128 stands for zero in the data rows.
Here are some points:
"124 141 135 133 127 133 125 140 148 144 124 133 132 140 121 133 128 140 133 116 133 130 133 128
 141 151 141 131 114 151 133 134 134 108 134 148 145 138 130 136 132 132 145 127 119 144 139 143
 136 144 128 124 132 135 127 133 142 133 145 137 119 120 136 136"
"111 114 92 110 118 104 111 92 106 100 109 105 111 113 115 109 124 107 102 152 108 125 107 107
 109 110 98 104 156 107 104 105 108 128 114 104 117 97 105 119 117 101 114 106 113 104 117 96
 113 101 115 113 117 104 113 92 113 111 111 114 108 112 104 108"
"129 125 116 105 130 124 120 110 115 127 118 128 111 112 133 110 113 125 125 125 114 128 113 117
 124 140 121 121 103 107 115 119 124 146 112 114 121 122 111 126 139 113 117 121 126 123 132 138
 118 110 120 112 120 107 117 115 122 101 112 110 116 118 126 113"
"195 207 203 183 222 175 194 186 217 240 183 213 226 181 158 219 198 204 199 90 169 221 201 180
 210 154 207 217 122 185 178 199 208 102 187 222 149 205 180 166 175 223 188 200 200 213 199 183
 195 234 181 185 223 205 172 175 221 212 196 201 172 155 192 203"
"106 127 114 104 139 114 143 143 127 115 152 130 137 175 123 142 142 112 138 114 133 108 146 115
 115 138 113 122 137 150 120 121 129 101 155 121 116 138 156 159 111 130 129 138 113 113 122 132
 132 128 120 150 122 138 126 112 116 138 112 158 114 113 144 144"
"140 151 154 143 153 152 142 160 166 130 143 137 145 172 134 137 138 190 169 88 159 149 174 150
 135 161 157 164 101 156 127 159 145 104 153 164 143 152 157 157 122 153 149 156 130 174 126 153
 159 159 153 135 164 145 114 155 176 154 129 170 133 124 160 154"
"121 110 127 103 109 122 117 119 130 116 114 131 127 100 106 111 108 115 127 138 121 113 121 121
 123 129 110 128 119 117 121 122 114 143 120 121 116 105 117 120 117 120 115 122 127 129 117 119
 123 121 127 93 112 118 127 123 117 118 110 109 126 106 109 104"
"161 169 129 164 121 203 141 132 132 134 116 144 141 125 163 129 138 124 144 133 170 118 131 128
 138 89 131 134 104 131 168 134 138 148 134 141 100 135 132 110 111 121 127 156 120 119 171 143
 159 144 129 139 146 145 120 156 136 128 121 118 162 165 128 158"
"185 173 193 157 145 160 175 160 169 150 165 176 171 107 140 155 144 204 159 89 149 195 150 149
 180 141 181 196 132 163 151 180 187 117 141 182 150 164 150 153 168 169 169 158 183 190 166 158
 154 183 164 169 183 171 161 150 202 158 153 164 167 134 149 149"
"127 132 118 141 124 126 126 135 132 130 131 122 117 121 118 127 123 132 125 128 128 130 125 132
 128 124 122 140 110 123 119 125 128 129 129 138 123 132 119 132 140 132 136 135 146 140 135 128
 126 128 123 139 145 131 120 131 138 140 140 126 142 132 126 132"
"114 121 139 130 140 112 124 108 115 112 127 111 99 123 112 131 121 114 113 141 135 142 130 114
 112 152 138 115 148 122 113 133 126 119 133 124 165 134 135 137 149 117 122 127 139 106 115 111
 100 107 107 124 125 89 110 101 99 128 140 108 133 98 141 143"
"121 122 105 111 117 120 119 127 121 113 107 117 106 135 83 126 104 110 133 112 119 109 124 128
 118 146 111 116 121 123 118 115 109 114 125 123 101 125 120 125 111 121 121 111 112 144 119 120
 114 126 129 117 128 120 107 129 112 115 106 124 115 103 123 134"
"112 116 128 114 130 117 119 130 117 118 133 135 114 143 107 132 114 113 123 135 111 132 124 120
 130 167 136 113 128 128 123 133 117 117 135 117 142 133 113 128 127 115 111 121 130 123 110 127
 123 120 117 141 119 114 132 115 139 122 131 131 137 103 140 135"
"175 167 158 148 160 148 167 159 160 167 168 175 166 154 145 158 148 172 157 105 148 145 164 147
 160 139 158 172 105 166 148 153 151 89 163 154 142 161 144 149 133 147 182 158 160 166 169 156
 161 153 161 150 162 154 142 164 161 158 144 163 147 145 172 158"
"112 112 105 113 123 112 121 120 124 110 121 109 107 137 107 125 125 113 124 111 107 144 128 126
 121 148 115 115 116 121 114 121 113 106 134 115 122 128 140 130 131 111 131 123 124 129 113 126
 116 122 128 124 111 116 105 119 125 129 119 139 127 107 128 137"
"112 121 116 130 115 118 116 130 114 130 123 113 113 104 116 108 118 109 112 123 122 131 122 127
 120 124 108 118 124 124 115 107 116 141 110 122 153 109 138 132 153 119 114 102 138 125 120 118
 129 119 137 130 123 110 116 133 113 130 142 125 138 112 123 115"
"121 100 117 98 122 101 138 112 105 109 148 101 104 166 99 147 132 111 121 110 102 138 143 86
 98 159 106 111 192 144 110 100 115 81 148 109 93 134 172 166 112 114 119 123 88 93 115 118
 100 104 107 141 101 108 98 111 109 137 103 145 97 110 142 133"
"124 117 103 108 121 108 121 123 127 128 118 106 117 124 118 118 110 111 118 142 123 130 118 119
 129 118 123 124 100 122 120 121 116 130 118 114 127 116 113 106 118 135 113 133 128 127 114 124
 129 121 105 118 123 122 112 125 120 123 111 119 124 122 112 108"
"111 114 112 112 116 112 112 112 122 114 113 111 108 120 115 104 102 116 113 138 126 117 112 125
 111 117 113 113 145 115 106 98 113 151 96 104 136 114 114 121 137 127 98 115 119 99 123 107
 97 98 121 121 119 102 116 103 108 108 119 116 113 115 102 83"
"111 106 109 112 113 106 122 110 112 115 129 93 120 135 124 126 120 111 113 135 104 118 116 106
 120 114 105 116 147 126 101 117 113 117 123 107 124 134 119 124 124 111 109 116 114 111 112 112
 101 108 110 120 106 106 113 97 112 121 128 111 105 119 123 126"
"126 140 128 119 118 130 126 124 123 132 112 146 136 128 124 126 129 124 127 128 108 114 118 118
 144 121 139 130 111 119 127 142 123 135 118 117 116 122 114 110 117 126 130 114 129 132 136 125
 128 130 121 122 140 123 129 117 134 124 120 118 121 145 118 125"
"103 108 114 115 103 107 115 105 100 106 110 114 105 118 111 117 118 112 92 156 113 116 115 107
 103 121 110 106 139 108 115 115 96 129 107 111 120 123 108 109 113 108 113 103 104 111 121 112
 110 105 111 117 116 114 117 91 99 110 114 107 112 119 117 100"
"116 116 111 117 119 123 121 126 106 117 104 113 110 123 120 116 124 117 134 98 119 115 123 119
 101 113 103 124 89 137 116 109 122 128 126 117 135 127 123 120 123 119 124 134 120 141 129 132
 117 121 114 103 110 121 104 120 112 121 128 121 116 125 123 123"
"114 105 112 88 99 102 111 98 106 108 119 102 103 117 111 102 94 106 86 151 105 117 109 97
 116 134 111 114 160 102 114 108 108 129 99 91 79 110 121 119 111 101 104 109 104 102 113 100
 107 103 96 105 101 102 105 101 111 113 93 115 102 110 95 111"
"111 116 109 108 114 113 122 131 127 121 122 129 116 126 118 118 114 124 123 124 119 132 129 119
 130 122 117 128 117 126 121 131 123 119 116 127 137 125 112 114 121 123 120 124 119 139 146 120
 123 125 117 125 116 112 112 126 126 115 115 109 114 126 108 109"
"131 134 136 129 128 130 127 123 136 135 138 150 127 148 125 138 141 136 131 124 133 136 141 137
 127 160 129 127 125 135 123 140 123 114 153 132 144 138 122 130 133 122 111 133 137 134 122 137
 139 125 135 144 131 131 136 114 135 140 131 143 128 118 138 131"
"109 128 126 128 125 132 110 113 107 112 112 116 122 127 148 122 122 107 110 126 125 117 120 123
 98 85 139 120 112 124 129 126 108 144 117 122 92 118 118 124 122 106 112 104 112 127 124 121
 97 102 130 102 120 119 113 126 114 120 132 117 134 146 123 132"
"180 137 132 153 141 163 145 135 156 127 124 169 135 127 131 129 135 150 151 122 142 126 140 127
 154 140 137 163 115 142 142 137 144 131 141 147 146 140 123 132 131 143 136 139 141 149 147 140
 141 151 126 128 144 140 154 144 148 133 137 129 158 124 142 133"
"112 144 137 149 125 155 120 129 121 111 125 115 125 130 140 124 134 130 129 117 131 130 127 124
 113 98 135 107 100 131 135 142 119 127 114 126 116 125 117 119 133 134 123 122 120 137 132 137
 122 116 122 122 131 122 108 129 132 133 118 129 146 139 119 141"
"119 118 110 106 109 118 121 112 120 120 117 125 100 110 111 112 115 105 119 149 112 118 95 115
 132 157 99 109 119 108 114 111 135 132 101 110 124 103 104 105 107 119 105 101 119 116 103 124
 132 121 115 105 114 118 136 129 117 116 125 109 108 111 102 101"
"113 116 108 113 109 119 108 108 111 115 116 105 117 138 125 128 107 112 107 150 109 99 110 106
 114 118 111 104 148 124 109 118 96 116 115 98 108 110 115 120 110 103 109 105 102 116 109 103
 101 116 116 116 104 120 105 103 114 112 108 109 111 126 115 116"
"113 101 107 126 112 103 115 113 125 115 106 116 108 114 100 102 102 116 101 148 103 118 108 102
 117 141 104 103 137 113 111 111 114 123 107 92 133 116 109 126 124 113 119 110 121 119 102 110
 104 107 113 121 107 114 117 107 114 111 123 107 118 97 124 115"
"112 109 122 111 101 123 110 104 108 124 104 117 108 102 127 103 105 112 97 157 115 106 98 105
 109 98 95 102 145 109 123 107 121 159 106 102 113 103 115 96 100 104 106 109 103 114 106 101
 113 109 122 106 117 109 153 125 104 102 105 107 109 136 97 84"
"112 117 128 124 113 122 120 113 130 120 138 136 106 123 95 119 126 115 127 132 114 118 117 142
 138 149 131 118 120 116 136 135 131 140 118 113 129 111 116 126 114 122 115 129 123 135 108 125
 127 122 121 111 121 116 145 129 117 118 116 114 112 103 124 119"
"105 117 111 99 106 98 118 102 100 104 110 98 159 127 226 118 138 115 112 143 153 136 124 97
 110 80 121 111 174 119 151 119 132 104 126 143 91 120 117 120 110 120 107 99 110 94 104 98
 100 117 119 121 116 102 175 137 118 114 106 109 97 216 113 116"
"130 140 128 132 114 126 120 123 119 123 133 139 116 124 116 113 110 114 129 145 123 111 127 118
 138 122 128 120 128 127 126 133 108 140 114 121 134 111 123 113 106 130 114 138 123 123 136 128
 130 128 111 128 116 121 115 113 128 122 122 111 129 126 114 123"
"121 106 106 115 100 100 105 96 103 109 112 100 113 124 132 115 109 101 93 153 119 115 93 101
 107 101 108 105 187 105 105 110 107 115 113 107 119 112 122 113 134 112 104 92 107 105 118 100
 104 95 110 118 104 114 113 95 96 105 124 109 107 122 112 104"
"119 117 120 130 151 124 176 195 152 132 173 131 136 217 121 183 165 146 200 75 183 104 200 215
 126 172 147 161 116 203 123 133 161 86 185 135 164 167 211 198 110 146 152 159 125 138 116 201
 192 169 195 174 155 202 120 184 144 159 109 199 120 118 172 167"
"143 126 156 131 164 131 165 179 154 112 166 147 130 187 107 179 172 135 162 96 163 156 171 205
 149 185 148 151 111 171 138 154 155 86 172 151 176 168 184 176 141 156 142 153 137 139 113 165
 170 160 208 174 145 169 151 156 137 171 139 166 137 109 173 170"
"196 185 151 161 139 155 161 138 174 186 135 178 185 129 214 140 175 180 146 103 208 158 153 119
 179 113 141 156 127 143 220 158 187 110 146 174 124 139 124 115 136 157 177 181 162 172 192 151
 145 160 137 148 154 150 241 198 174 151 155 145 153 195 137 144"
"118 103 110 125 120 117 120 120 122 123 124 128 116 122 126 115 120 120 137 111 121 124 122 130
 115 132 123 126 116 127 118 118 115 133 119 131 140 122 122 127 146 128 123 116 121 125 122 113
 132 128 133 121 129 115 121 128 133 127 119 128 128 114 117 108"
"108 113 114 112 122 106 112 100 114 110 121 122 117 132 119 116 114 115 111 153 115 117 105 106
 113 112 113 108 149 121 115 98 118 115 123 100 129 126 119 116 133 121 114 114 123 96 115 102
 88 106 120 109 123 121 103 99 102 120 133 123 105 107 109 130"
"130 136 149 149 135 149 140 142 141 118 134 149 127 136 121 131 153 170 127 117 130 166 139 138
 151 158 161 142 123 141 133 144 134 127 127 141 171 131 130 133 141 135 131 154 139 150 120 146
 138 133 142 140 134 134 126 128 157 139 143 143 141 117 135 141"
"130 153 163 134 180 119 174 188 149 154 169 131 157 195 139 181 169 124 175 103 161 184 183 162
 133 138 163 151 106 188 153 160 169 84 190 158 151 170 176 178 133 168 180 177 140 144 154 164
 184 167 177 176 144 182 145 179 141 164 141 188 124 129 187 173"
"112 109 106 98 106 107 82 93 92 101 96 95 104 106 120 105 92 103 87 166 103 87 97 116
 107 95 97 105 178 88 107 94 102 173 110 107 82 96 106 98 100 100 114 90 98 88 100 99
 96 104 102 85 108 104 96 108 92 97 105 96 105 116 101 94"
"116 124 113 130 119 123 118 124 117 116 134 122 123 122 117 133 125 127 119 128 116 133 125 131
 114 137 122 116 105 126 121 112 117 115 133 126 138 123 120 122 139 124 111 123 128 133 119 128
 118 110 111 119 122 120 106 119 119 124 138 126 120 111 121 127"
"113 108 126 125 122 117 124 116 137 132 127 123 125 118 101 134 116 118 130 137 116 148 128 125
 116 136 135 118 111 118 127 133 131 116 118 120 157 113 136 123 138 124 124 141 132 109 116 133
 130 128 116 131 120 127 135 117 127 129 133 115 126 120 131 133"
"116 124 123 157 124 99 138 130 107 134 148 118 123 110 94 112 127 109 136 115 133 140 130 118
 113 139 134 109 128 124 112 126 118 146 117 126 196 113 149 155 175 134 120 130 147 111 112 133
 121 114 112 140 133 130 119 110 119 125 156 136 151 123 120 129"
"113 100 121 101 106 124 111 96 108 108 108 106 110 110 113 106 90 122 102 163 100 111 107 112
 113 102 113 102 144 95 105 112 97 152 113 102 104 101 111 99 100 106 111 118 106 105 106 107
 108 106 119 89 91 121 113 116 109 104 99 115 104 114 100 107"
"125 121 135 121 118 150 118 132 121 119 129 132 113 113 110 121 121 129 126 135 118 126 117 124
 126 163 137 131 109 112 131 131 111 154 116 126 136 119 120 120 123 115 115 122 125 130 106 122
 117 118 119 120 134 117 124 125 123 108 126 116 123 96 107 128"
"142 131 149 120 158 124 166 169 149 119 159 142 143 171 114 165 144 144 175 114 155 122 159 191
 132 161 146 150 100 163 137 139 148 95 155 138 169 156 165 161 128 152 141 145 132 136 118 160
 164 137 192 158 140 173 139 150 150 155 139 162 123 132 161 146"
Here are 18 more points, each followed by its number:
"116 165 196 173 137 194 139 155 132 146 140 123 189 170 210 149 172 125 143 104 150 121 159 140
 129 83 193 128 95 160 165 187 139 140 152 161 82 146 151 157 128 130 157 157 121 133 156 157
 149 130 131 155 138 157 119 158 134 141 125 153 177 209 147 171" 0
"126 120 120 113 106 135 108 113 122 113 125 106 103 114 120 108 112 127 130 144 104 122 120 120
 129 119 104 108 106 109 112 118 113 154 114 113 125 103 114 116 118 119 118 122 113 135 118 135
 136 131 117 107 116 118 116 121 112 120 122 134 119 115 124 112" 1
"162 146 186 172 199 142 163 164 160 137 157 161 155 172 137 198 178 149 153 109 143 200 158 164
 147 165 181 150 115 164 161 179 173 102 175 157 150 185 168 166 171 184 181 176 179 155 130 161
 159 154 172 168 151 149 168 155 161 182 187 164 167 127 195 165" 2
"115 107 115 114 101 125 101 132 108 115 123 112 108 106 125 107 109 119 111 149 114 123 113 114
 120 123 111 118 104 112 114 116 116 141 100 115 127 96 112 106 129 114 103 116 108 119 114 123
 115 110 107 107 114 118 114 119 114 107 109 119 108 113 102 111" 3
"119 129 129 129 128 126 134 127 132 126 140 125 120 126 121 122 135 103 125 115 122 127 118 115
 130 127 119 117 107 129 111 125 101 129 113 118 139 129 137 129 137 127 124 122 134 117 128 135
 133 125 120 135 115 123 124 121 122 125 150 120 138 126 126 124" 4
"137 147 139 157 146 130 150 146 155 148 152 139 158 134 123 140 157 138 149 109 129 151 144 146
 137 127 142 138 120 148 129 138 140 119 146 139 129 138 159 159 164 142 144 153 156 137 150 140
 154 150 145 159 146 132 133 134 123 148 152 146 153 137 143 141" 5
"110 104 97 105 108 104 91 88 91 104 96 108 99 109 117 106 96 103 97 167 102 105 96 105
 100 117 89 108 177 95 103 97 102 160 97 99 97 95 89 99 105 100 109 101 90 96 103 99
 106 101 103 98 99 118 104 104 102 103 99 92 94 106 97 95" 6
"105 94 94 100 103 98 100 93 95 120 93 101 98 86 112 97 82 95 89 177 100 89 87 102
 89 91 81 99 221 94 92 95 84 176 92 96 97 99 106 97 108 107 114 88 98 89 100 95
 100 100 110 105 96 96 101 87 93 95 109 101 85 115 109 89" 7
"113 118 107 131 112 116 106 112 109 123 100 112 117 114 127 110 104 112 102 147 105 123 106 112
 102 107 113 109 115 98 121 114 104 165 119 118 116 113 113 117 110 114 117 107 111 116 119 101
 114 103 114 97 116 114 119 115 110 126 119 102 133 116 110 109" 8
"149 133 131 131 131 138 134 130 141 136 116 150 134 126 124 120 135 147 131 118 144 124 132 112
 154 157 117 145 135 130 137 129 129 119 119 128 152 135 119 114 126 127 142 116 139 134 134 143
 139 143 115 135 143 139 155 130 148 134 133 129 129 106 132 127" 9
"114 115 107 120 120 105 112 124 115 117 125 113 118 105 132 116 113 111 126 130 118 123 112 126
 104 125 107 116 132 114 106 106 112 137 115 115 147 114 117 129 133 114 116 104 116 112 127 115
 108 111 119 119 116 112 106 108 107 111 118 108 126 123 104 115" 10
"190 180 182 139 147 147 168 139 165 164 144 170 161 149 151 138 154 164 154 112 149 140 140 145
 179 127 177 160 113 150 147 170 151 99 151 164 148 150 132 127 133 150 176 149 157 163 181 156
 159 162 143 131 159 153 154 134 172 144 161 135 147 152 160 142" 11
"130 122 112 135 156 134 157 154 147 138 148 134 137 165 130 168 157 117 143 108 135 155 159 120
 132 147 128 130 106 173 124 120 133 77 157 133 147 157 147 157 135 139 167 145 131 117 125 154
 145 141 120 159 128 145 120 141 134 161 134 153 125 120 158 158" 12
"104 100 109 108 117 95 97 107 106 113 107 107 108 124 110 103 100 100 104 147 105 102 103 113
 111 137 101 104 153 108 100 82 115 117 112 106 111 112 118 124 103 113 108 92 112 108 116 97
 97 108 116 106 112 106 95 96 104 118 99 105 110 102 102 103" 13
"135 131 118 131 141 123 114 140 135 118 120 123 125 125 123 128 121 137 125 123 123 134 124 120
 126 127 120 127 112 138 125 121 126 111 136 122 123 137 121 113 126 128 122 119 112 141 138 128
 133 121 125 119 128 117 124 122 131 116 124 131 122 128 128 129" 14
"106 116 111 114 127 129 143 152 125 113 140 107 116 153 122 147 126 127 150 97 145 120 163 154
 128 157 124 127 99 164 110 121 126 97 143 143 152 133 133 147 111 134 125 119 117 126 108 143
 152 137 177 136 119 135 108 148 143 141 123 157 124 115 143 144" 15
"139 140 136 112 122 139 129 135 135 133 125 145 132 121 143 127 113 154 134 111 111 136 132 124
 139 119 144 125 129 126 127 125 140 118 129 140 137 121 118 122 122 123 132 137 148 154 139 138
 131 142 122 127 139 118 126 120 147 126 140 130 126 140 117 132" 16
"147 127 115 126 129 126 107 135 139 145 121 136 135 113 151 120 124 131 123 131 135 132 121 123
 134 118 133 128 120 122 159 124 132 117 113 139 129 115 117 100 120 112 109 146 121 124 144 143
 125 124 106 117 121 112 167 139 137 125 118 121 119 144 126 128" 17
Which three of these numbered points are nearest to each point below by angle, seen from the average point of the first points? Their numbers follow each, nearest first.
"111 120 103 102 108 108 109 124 115 116 100 111 108 113 111 102 104 115 100 156 112 103 113 107
 127 139 111 117 140 98 121 107 101 145 109 104 115 110 108 93 114 111 116 126 106 116 120 111
 111 118 125 104 101 116 126 111 116 96 110 101 99 113 116 95" > 6 7 3
"129 124 114 118 121 128 130 131 132 130 116 135 132 122 148 118 130 119 128 122 135 116 132 121
 117 114 126 118 117 127 155 134 138 120 126 129 118 117 113 126 107 124 109 140 118 124 135 128
 133 130 116 116 124 122 167 151 143 128 113 126 114 144 114 118" > 17 16 0
"164 150 160 128 133 136 136 145 145 154 142 158 135 137 127 130 139 142 151 116 123 135 129 136
 147 123 147 138 127 127 138 156 146 122 132 134 138 146 126 120 128 137 146 137 144 141 149 139
 144 149 131 137 129 137 130 139 146 132 137 134 140 126 138 135" > 11 2 5
"114 102 99 108 116 115 111 102 104 104 108 115 112 121 113 119 107 115 106 150 103 106 108 110
 105 125 97 108 147 105 100 93 100 149 115 86 96 109 115 114 104 115 112 108 103 106 113 100
 109 113 109 110 105 117 108 102 107 98 111 108 107 102 111 104" > 6 7 13
"115 115 109 124 106 103 118 111 116 115 121 112 118 110 130 103 118 115 108 132 113 129 116 108
 112 108 99 120 161 120 110 118 112 147 114 118 103 122 132 127 125 113 118 105 124 99 109 103
 93 104 123 115 110 109 124 111 111 111 133 116 132 128 121 124" > 7 6 8
"197 203 160 172 149 191 209 151 194 234 128 235 169 138 176 143 169 192 164 92 186 160 141 141
 217 135 142 216 153 157 200 164 200 125 139 177 142 159 120 129 130 171 186 163 193 193 219 164
 150 206 133 134 219 157 193 189 191 160 168 150 181 181 156 162" > 11 5 2
"125 131 128 119 127 127 141 145 134 137 139 123 117 144 131 133 126 131 138 120 118 128 135 126
 138 124 117 129 122 139 118 126 122 115 137 125 123 137 131 132 111 134 128 126 130 129 138 129
 145 135 130 125 124 133 137 134 132 138 130 134 118 136 141 135" > 12 11 15
"116 110 99 131 116 121 113 128 105 111 117 113 119 101 113 107 123 116 114 120 119 113 121 122
 121 120 112 106 119 117 104 112 114 148 116 111 132 116 129 130 145 122 115 106 120 109 130 109
 107 107 121 116 123 113 107 110 119 107 130 121 119 112 107 115" > 10 3 8
"117 119 126 126 129 133 114 146 127 133 139 118 129 149 116 135 134 146 147 88 138 117 153 145
 114 149 133 136 97 165 124 124 127 98 132 137 161 131 144 142 109 123 124 130 116 163 132 154
 150 133 138 138 137 149 117 125 145 130 123 149 122 113 121 142" > 15 12 2
Here are 18 other points, each followed by its number:
"109 112 106 111 102 96 97 106 100 106 106 103 112 96 116 114 119 96 109 158 112 110 85 105
 126 113 118 103 165 102 109 109 113 148 102 103 114 109 105 115 118 112 109 91 118 99 103 90
 105 113 107 102 97 117 114 114 101 106 118 113 108 112 107 115" 0
"126 107 100 127 121 128 120 119 119 116 121 113 109 117 116 111 129 112 125 119 119 132 127 129
 119 145 130 139 109 124 110 124 115 126 117 115 147 128 131 131 137 120 124 130 126 128 121 141
 118 123 122 125 123 121 118 117 135 117 139 123 118 105 130 131" 1
"108 96 109 126 123 103 121 78 105 104 111 96 96 124 107 126 111 109 109 140 115 120 101 110
 100 122 95 105 172 111 104 90 102 126 122 97 129 114 109 109 122 116 118 109 120 105 113 105
 92 104 109 108 109 110 108 99 99 119 106 107 105 110 115 105" 2
"113 113 106 115 110 130 111 120 116 124 99 138 96 104 118 114 117 118 107 151 114 104 115 102
 129 141 104 107 135 115 121 115 101 157 112 111 107 116 108 118 115 110 109 118 102 117 107 107
 113 116 115 101 116 117 115 122 111 107 103 101 123 112 105 105" 3
"127 115 115 109 123 121 124 134 122 126 129 122 123 130 118 109 130 108 125 129 109 132 127 118
 113 133 119 125 126 125 126 119 127 111 135 123 129 133 128 128 121 119 117 124 115 118 129 119
 123 125 112 138 111 100 119 114 132 128 108 131 115 125 127 134" 4
"188 175 162 146 143 168 172 161 161 177 147 191 180 140 195 146 167 162 154 110 204 113 130 142
 185 120 164 163 120 139 221 145 184 122 160 167 121 146 132 140 129 153 185 177 156 152 184 167
 149 178 134 143 146 149 241 209 150 151 142 139 152 204 148 151" 5
"180 177 133 148 125 172 164 141 158 167 113 187 159 124 161 132 144 163 139 120 164 127 138 118
 204 132 123 163 170 145 178 126 153 152 120 156 119 128 111 110 114 138 157 143 161 141 181 137
 123 150 113 113 168 123 155 170 165 141 132 120 151 154 129 133" 6
"126 153 164 128 153 120 143 154 142 152 143 134 143 163 137 154 141 127 160 107 128 123 147 144
 128 131 150 147 115 157 128 163 146 85 153 135 128 154 157 150 119 144 144 140 131 117 135 154
 165 136 132 155 131 144 144 149 131 147 133 171 114 145 158 144" 7
"110 117 115 109 111 120 116 120 122 114 113 112 112 128 118 123 113 115 119 143 110 118 123 139
 123 129 113 110 117 123 112 110 103 122 114 127 126 110 109 109 126 125 110 110 113 125 121 117
 111 110 112 111 123 110 96 120 130 117 125 115 109 118 129 109" 8
"125 131 105 125 103 130 119 119 121 122 118 122 114 111 111 108 115 138 129 108 116 131 113 128
 135 130 119 130 108 111 121 125 116 161 104 118 143 118 104 124 117 113 111 122 131 137 118 130
 125 121 124 122 125 112 123 122 118 114 136 125 128 123 110 122" 9
"192 155 171 193 133 161 174 151 167 200 179 168 168 123 155 130 152 193 151 88 155 164 152 165
 182 152 176 189 133 149 147 156 169 107 143 177 142 151 150 160 181 188 196 149 179 175 165 156
 144 167 172 183 182 154 138 148 185 153 181 151 159 131 161 134" 10
"107 121 116 119 118 134 103 107 89 117 98 99 132 120 149 123 110 114 107 153 118 105 107 130
 103 85 105 100 147 97 135 104 109 168 97 124 96 95 106 109 116 101 107 102 95 106 138 100
 104 82 109 113 106 111 102 133 90 114 105 98 128 152 111 129" 11
"118 131 129 115 111 128 119 114 110 126 115 126 109 100 123 102 121 129 121 141 113 127 128 107
 126 117 125 117 133 131 126 128 109 162 96 132 127 104 127 116 121 120 117 136 125 124 126 123
 118 110 113 111 116 117 120 120 121 111 132 117 115 104 117 112" 12
"182 175 176 133 151 147 169 156 170 188 159 171 163 166 136 157 144 175 160 91 157 133 168 153
 172 137 169 160 117 167 147 156 167 94 153 161 148 164 138 145 128 151 180 144 140 170 162 150
 162 160 156 155 172 155 157 143 168 167 141 166 140 147 161 157" 13
"122 120 128 115 130 121 123 130 131 121 132 121 114 130 119 136 132 118 120 128 122 129 139 123
 120 138 125 128 128 133 129 139 125 95 134 128 115 135 136 136 128 121 120 130 117 120 118 135
 141 121 113 135 126 122 132 121 126 130 105 133 122 118 135 130" 14
"154 134 116 146 119 161 128 136 146 140 130 135 131 115 140 133 142 151 148 120 134 134 121 126
 148 138 142 133 117 118 153 136 135 140 121 144 134 128 113 116 119 131 142 151 142 154 138 124
 124 134 133 131 123 124 142 147 134 130 131 132 159 122 127 120" 15
"110 90 107 102 101 96 90 92 103 101 97 101 102 106 103 116 93 104 84 156 104 96 108 106
 111 102 92 112 173 104 99 84 98 155 104 94 83 99 96 97 95 109 115 105 93 93 104 90
 93 107 117 107 108 123 98 98 96 108 102 95 83 117 86 101" 16
"132 106 135 138 130 146 131 134 142 128 137 132 146 120 109 114 132 163 142 111 137 127 133 135
 138 135 133 126 117 134 119 132 131 131 128 135 163 124 157 138 148 136 120 127 128 153 125 139
 124 131 138 143 144 128 120 126 154 135 145 145 142 115 132 124" 17
The same question for these:
"103 125 104 123 110 154 87 98 103 100 94 106 123 106 160 107 114 99 97 182 121 99 89 115
 112 67 97 100 182 96 139 100 102 187 101 109 74 98 114 99 106 97 106 94 108 99 130 97
 106 107 101 97 119 109 102 113 94 87 89 94 120 167 99 112" > 11 16 0
"110 122 137 139 137 109 132 131 123 112 149 112 127 139 120 142 147 99 117 128 113 151 132 110
 113 165 143 125 126 137 120 132 121 111 142 125 175 135 144 137 152 134 114 130 145 114 114 138
 129 108 119 145 127 124 123 124 110 153 152 135 135 117 139 144" > 1 7 14
"125 148 174 119 127 121 138 148 131 140 148 132 151 159 158 144 151 123 135 118 145 104 142 125
 122 113 171 125 116 144 153 167 151 89 157 144 126 132 141 154 104 124 137 136 126 126 131 149
 139 132 122 135 115 151 168 150 124 136 101 144 103 178 130 140" > 7 5 13
"115 98 112 95 112 103 113 105 114 122 111 108 97 123 104 119 93 109 104 149 101 101 118 111
 115 118 110 112 148 113 107 120 113 122 125 111 100 106 122 118 99 107 118 110 112 97 109 108
 107 115 119 125 102 114 135 106 119 114 114 110 106 132 113 100" > 16 0 2
"104 102 118 127 118 144 106 115 115 118 106 104 130 95 152 90 110 112 116 110 125 129 109 104
 96 77 130 128 107 112 119 118 116 183 104 130 96 105 112 123 124 116 110 89 103 126 132 115
 98 113 113 116 125 114 93 121 103 101 108 106 125 176 96 117" > 11 16 0
"165 172 148 143 140 144 137 145 162 173 128 159 161 129 173 137 163 177 154 111 179 160 150 140
 159 123 139 162 124 138 180 146 176 115 129 158 136 133 125 126 147 149 166 152 155 155 180 150
 148 154 134 143 166 154 193 167 178 140 150 128 136 174 143 139" > 5 13 10
"115 113 106 132 116 151 96 114 97 102 104 116 123 114 137 103 104 119 109 159 116 106 107 117
 118 84 110 108 126 108 124 113 110 169 108 110 96 107 111 93 102 98 114 118 109 110 120 86
 104 106 123 95 117 109 115 125 107 100 112 103 134 139 110 121" > 11 3 16
"100 126 110 124 113 143 113 95 98 120 98 104 116 107 142 99 100 108 101 154 120 110 108 114
 107 67 106 106 153 99 114 105 99 181 105 122 108 103 103 103 110 111 108 95 100 112 125 99
 112 104 108 108 116 118 113 116 97 102 110 105 120 152 109 110" > 11 16 0
"196 190 180 152 203 176 185 199 195 232 203 187 198 209 164 217 187 194 213 76 193 140 197 188
 175 151 180 215 106 217 167 184 195 80 217 203 141 216 194 188 137 196 178 179 162 198 187 188
 207 232 201 205 215 204 145 187 198 210 158 200 162 166 220 192" > 13 10 7
